(in the rows, 128 means zero)
Turns in one plane each, and the order they were made in; the first pair answered:
z238 (before => after):
[160 103 138  92 106 152 114 133] => [155 131 124  95 112 170 118 130]
[101 150 118 138 104 127 128 126] => [106 120 131 135  98 105 125 130]
[159 104 130 114 142 146 116 121] => [143 141 112 115 145 164 123 118]
[181  61 140 122 141 135 120 127] => [175 116 110 126 162 187 120 122]
z71 (before => after):
[135 121 137 126 133 123 138 122] => [135 126 135 129 127 127 136 116]
[ 76 136 136  99 127 113 148 150] => [101  96 157 103 115  94 141 144]
[ 96 132 110 109 159 136 140 150] => [111  97 127 104 152 116 135 150]
[171 134 130 155  95 134 117 105] => [140 172 112 153 108 153 122 113]
z170 (before => after):
[142 142 125 113 110 143 111 117] => [146 121 132 111 109 128 109 119]
[119 179 135 141 103 144 120 110] => [133 127 159 140  88 105 114 112]
[139  84 154 123 100  83 114 124] => [112  84 130  95 168 113 130 147]
[139  75 143 108 169 126 127 135] => [127 133 115 111 182 169 129 131]
Now pairs of rows:
Between the rows of a pair lie two turns.
[140  56 156 123 145  93 109 124] => [119 175  97 132 166 182 113 109]
z170 z170
[ 69 131 125 134 120  97 142 134] => [133  69 146 129 137 105 127 125]
z71 z238
[119 128 131 127 124 102 120 138] => [113 145 121 123 136 122 125 137]
z170 z170
[ 95  96 106  92 196 131 140 136] => [ 97 191  89 130 135 164 133 106]
z238 z170
[111 132 103 112 160 128 138 147] => [153  91 128 121 141 110 123 137]
z71 z71
[118 120 138 157  82  98 117 119] => [113  87 140 140 109  87 121 131]
z71 z170
[104 113 151 136 153 142 115 139] => [116 142 151 155 121 146 112 126]
z170 z170
[142 101 158 146  71  77 124 120] => [127 190 125 159  75 134 127 108]
z71 z71
[143 181 102 124 125 174 116 116] => [127 138 143 130  64  83 120 121]
z238 z170
[104  83 134 125 115 101 119 122] => [118 106 109 117 160 162 117 120]
z238 z170
[188 131 136 145 102 158 125 105] => [188 124 125 131 140 174 127 113]
z170 z238
[142 174 131 148  99 133 134 123] => [156 152 146 149  93 118 129 123]
z170 z71
[118 148 106 134 138 155 142 125] => [ 95 121 122 129 120 112 153 137]
z238 z71
[ 67  99 134 124 143 100 139 139] => [ 79 133 109 122 174 159 139 133]
z238 z170
[141 165 107 130 152 150 135 126] => [166 109 144 141 114  97 125 119]
z170 z170
[146 116 111 115 177 160 126 133] => [139 175 114 151 100 146 121 109]
z238 z170
[113 135 121 144  85 111 129 126] => [134  80 127 125 126 115 123 134]
z170 z238
[158 139 141 142  96 129 117 109] => [ 99 170 119 125 124 133 134 132]
z71 z71
[ 72 177 116 141 115 133 138 125] => [ 83 106 150 138  99  77 135 131]
z170 z170
[126 165 138 125 123 154 133 127] => [148 132 160 128 100 129 127 125]
z170 z238
[122 132 128 124 146 131 131 127] => [130 136 137 138 117 121 127 120]
z170 z170
[124 116 145 112 147 123 115 132] => [127 149 135 122 142 149 118 123]
z238 z170
[126 174 110 143  77 135 121 115] => [147 139 131 148  64 116 114 111]
z170 z71
[ 96 116 136 123 100  80 117 116] => [102  85 136 110 137  89 118 125]
z71 z170
[113 171 125 130 108 127 155 122] => [104 152 132 122 107 103 157 129]
z71 z170
[147  47 151 102 105  70 132 141] => [155  46 131  82 164 118 132 149]
z170 z71
[ 50 161 144  99 169 121 135 116] => [ 55 162 143  96 178 132 135 118]
z71 z170
[131 175 142 144  78 111 137 144] => [107 107 148 102 149  91 147 175]
z170 z170
[144  95 147 131 116  96 120 135] => [160 133 119 129 155 166 113 126]
z238 z238
[ 91 102 132 135 125 111 123 170] => [124  91 127 127 156 149 112 167]
z238 z238
[ 75 104 132 120 157 117 124 127] => [ 91 165 127 149 106 131 116 104]
z170 z170
[164 154 127 140  80 127 132 115] => [138  83 127  96 158 114 146 150]
z170 z170
[168 111 135 139 125 135 118 117] => [152 130 115 131 154 160 123 122]
z170 z238
[ 80 220 114 145 137 160 132 113] => [114  86 185 146  93  54 125 123]
z170 z170
[155 141 122 129 136 156 130 128] => [163 107 141 127 123 130 128 132]
z170 z170
[146  91 163 109 122 127  88 123] => [127 159 130 113 139 179  90 119]
z238 z238
[106 129 118 130 136 119 129 143] => [117 141 122 142 111 114 125 134]
z170 z170
[ 75 137 159 136  91  65 129 157] => [ 96  77 164 110 151  77 124 169]
z170 z238
[ 94  48 147 105 165  90 140 149] => [109 112 109 100 212 179 136 140]
z238 z238
[175 113 140 129 129 141 107 109] => [167 130 127 128 144 162 111 111]
z170 z71
[139  85 147 131  99  78 116 144] => [117  99 112 102 184 131 126 163]
z170 z238
[120 105 132 124  79 123 140 115] => [122  88 133 116  98 122 141 121]
z71 z170
[138 167 116 146  90 145 143 128] => [150 146 130 147  78 129 137 124]
z170 z71
[169 159 129 154 109 156  95  99] => [154  70 145 114 165 122 103 130]
z170 z170
[ 86  97 168 164  70  76 114 140] => [ 40 140 112 130 173 145 136 165]
z170 z170
[ 85 153 123 133 104 104 136 137] => [ 89 111 123 113 146 105 140 151]
z238 z170
[120 127 131 128 100 114 129 133] => [145 125 129 136 104 130 125 126]
z238 z71
[ 78  84 139 106 145  62 147 161] => [ 79 213  99 138 112 134 141 133]
z170 z170
[153 117  89 125 161 139  82 118] => [165 123  98 141 127 128  74 109]
z170 z170
[106 117 109 125 146 118 132 146] => [134  98 116 126 154 130 124 137]
z71 z238
[152  82 151 135 109  99 130 128] => [161  76 139 122 152 131 127 132]
z170 z71
[189 119 172 149  69 106 104 100] => [194  61 167 117 148 125 103 121]
z238 z170
[106 165 121 141 149 167 119 147] => [ 98  94 147 126 157 115 121 163]
z71 z71
[170  80 132 112  99  74 138 130] => [193 135  92 108 153 170 131 115]
z238 z238
[157 125 129 127 132 155 120 118] => [150 134 135 137  99 133 124 112]
z238 z170
[ 98 120 122 118 159  91 132 130] => [111 174 115 141 120 108 125 113]
z170 z170
[121 190 121 143 120 154 135 123] => [ 79 141 139 124 121  93 150 149]
z71 z238
[178  68 162 141 115  96 138 129] => [195 152 135 160 104 165 131 101]
z71 z238
